Look-ups in named tables: a row name and a column name give one cell, copied from the table.

Zekab =
       Tomozo  Sep  Kepasid  Latopez  Barale
Gifek     5.1  8.6      5.2      5.8     3.5
Suza      4.3  6.0      6.1      7.3     5.3
Ditak     4.7  5.5      6.4      8.6     5.1
Bidok     2.4  3.1      3.8      2.8     5.6
Momir     4.1  5.1      7.3      7.8     9.4
Likev     3.3  0.4      0.9      2.7     5.0
Fur       5.5  2.5      1.8      2.0     1.8

Barale of Ditak = 5.1
Sep of Suza = 6.0
Tomozo of Bidok = 2.4
Tomozo of Ditak = 4.7
Tomozo of Gifek = 5.1
Latopez of Ditak = 8.6
Kepasid of Suza = 6.1
Latopez of Gifek = 5.8
Kepasid of Bidok = 3.8
Kepasid of Ditak = 6.4
Barale of Gifek = 3.5
Sep of Momir = 5.1
Row with the largest Kepasid: Momir

Zoval =
,Sol,Mateb,Zub
Pelaz,2045,7411,5252
Pudadu,1539,7032,7205
Revetuk,2431,8862,6472

Pudadu, Mateb -> 7032
Pudadu, Sol -> 1539
Revetuk, Mateb -> 8862
Revetuk, Sol -> 2431
Pelaz, Sol -> 2045
Pelaz, Zub -> 5252
Pelaz, Mateb -> 7411
Revetuk, Zub -> 6472
Pudadu, Zub -> 7205
Row with the largest Sol: Revetuk

Zub.tsv
	Madi	Vev	Fus	Gul	Mig
Fab	87	84	163	129	127
Funaz	87	47	207	148	48
Sozetep	98	53	179	155	78
Lefug	229	60	158	161	111

What is the Vev of Lefug in Zub?
60
What is the Madi of Fab in Zub?
87
What is the Fus of Fab in Zub?
163
What is the Fus of Funaz in Zub?
207
What is the Vev of Funaz in Zub?
47
What is the Gul of Lefug in Zub?
161
Which row has the largest Vev? Fab

Table Meb
cols = Rurobam, Fuv
Gizovu: [18.27, -61.91]
Ruti: [-19.71, 6.70]
Depizis: [18.26, -56.25]
Ruzi: [-4.29, -12.41]
Bavevon: [-48.82, 75.75]
Poma: [-55.17, 32.02]
Fip: [-27.11, 38.79]
Kas: [26.15, 21.80]
Nel: [-12.01, -21.75]
Porit: [-34.54, 67.97]
Ran: [0.41, -58.80]
Fenozi: [0.94, -23.78]

What is the Rurobam of Ruti in Meb? -19.71
What is the Fuv of Fip in Meb? 38.79
What is the Fuv of Gizovu in Meb? -61.91
What is the Rurobam of Fenozi in Meb? 0.94
What is the Fuv of Ran in Meb? -58.80
What is the Rurobam of Nel in Meb? -12.01
What is the Rurobam of Fip in Meb? -27.11
What is the Rurobam of Poma in Meb? -55.17
What is the Fuv of Poma in Meb? 32.02
Row with the largest Rurobam: Kas

Gafugit
|  | Dibaku | Bav | Dar | Makekuz | Rifudep | Ton |
|---|---|---|---|---|---|---|
| Popeke | 132 | 134 | 111 | 79 | 88 | 93 |
| Nemeb | 186 | 117 | 111 | 154 | 165 | 86 |
| Butepa | 181 | 156 | 111 | 147 | 110 | 22 |
| Tovive | 184 | 124 | 111 | 152 | 156 | 76 |
| Gusedeb | 144 | 107 | 111 | 108 | 131 | 130 |
| Kifa | 132 | 114 | 111 | 113 | 122 | 59 |
| Fakad | 203 | 190 | 111 | 106 | 122 | 29 |
| Zam | 139 | 109 | 111 | 115 | 118 | 123 |

Dibaku of Zam = 139
Dar of Kifa = 111
Ton of Gusedeb = 130
Dibaku of Butepa = 181
Dibaku of Fakad = 203
Bav of Tovive = 124
Bav of Kifa = 114
Rifudep of Gusedeb = 131
Ton of Tovive = 76
Dar of Fakad = 111
Rifudep of Fakad = 122
Makekuz of Gusedeb = 108
Rifudep of Zam = 118
Ton of Zam = 123
Bav of Nemeb = 117
Rifudep of Butepa = 110
Dar of Gusedeb = 111
Makekuz of Kifa = 113
Row with the largest Makekuz: Nemeb

Nalika
         Rumev  Pidules  Murun  Rovabon  Tigudu  Buf  Fev  Dofi
Nebed      175       90     91      105     137  132  180   149
Vivanu     187      146     90      107     118  128  207   152
Lig        204       90    119      105     166  138  219   157
Vavi       139      140     93       96      83  125  138   155
Tak         57       65    138       88     118  103   47    95
Munolit    196       79    109       99     150  140  208   156
Tokuded     86       48     96       77      90  121   68   149
Rel         63       78     87       87      62  112   33   144
Filu        72       77    111       92      88  112   51   134

What is the Dofi of Lig in Nalika? 157
What is the Dofi of Tokuded in Nalika? 149
What is the Rovabon of Lig in Nalika? 105
What is the Rumev of Tokuded in Nalika? 86
What is the Tigudu of Vavi in Nalika? 83
What is the Pidules of Rel in Nalika? 78
What is the Fev of Tak in Nalika? 47
Which row has the largest Pidules? Vivanu

Fem:
,Valimav,Togovu,Zazi,Dapi
Tiz,7445,2027,7040,1436
Vam,7363,6699,9053,1083
Dako,7372,1959,7042,1442
Kegego,7388,2072,7076,1458
Kifineb,7269,6621,8928,1109

What is the Valimav of Vam in Fem?
7363
What is the Zazi of Kegego in Fem?
7076
What is the Dapi of Kifineb in Fem?
1109
What is the Togovu of Kifineb in Fem?
6621
What is the Zazi of Dako in Fem?
7042
What is the Zazi of Vam in Fem?
9053
What is the Valimav of Kegego in Fem?
7388
What is the Valimav of Kifineb in Fem?
7269
What is the Togovu of Dako in Fem?
1959
What is the Togovu of Kegego in Fem?
2072
What is the Togovu of Vam in Fem?
6699
What is the Valimav of Dako in Fem?
7372
What is the Dapi of Dako in Fem?
1442
What is the Dapi of Vam in Fem?
1083
What is the Dapi of Kegego in Fem?
1458
What is the Dapi of Tiz in Fem?
1436
What is the Valimav of Tiz in Fem?
7445
What is the Togovu of Tiz in Fem?
2027
What is the Zazi of Kifineb in Fem?
8928
What is the Zazi of Tiz in Fem?
7040
Which row has the largest Zazi? Vam

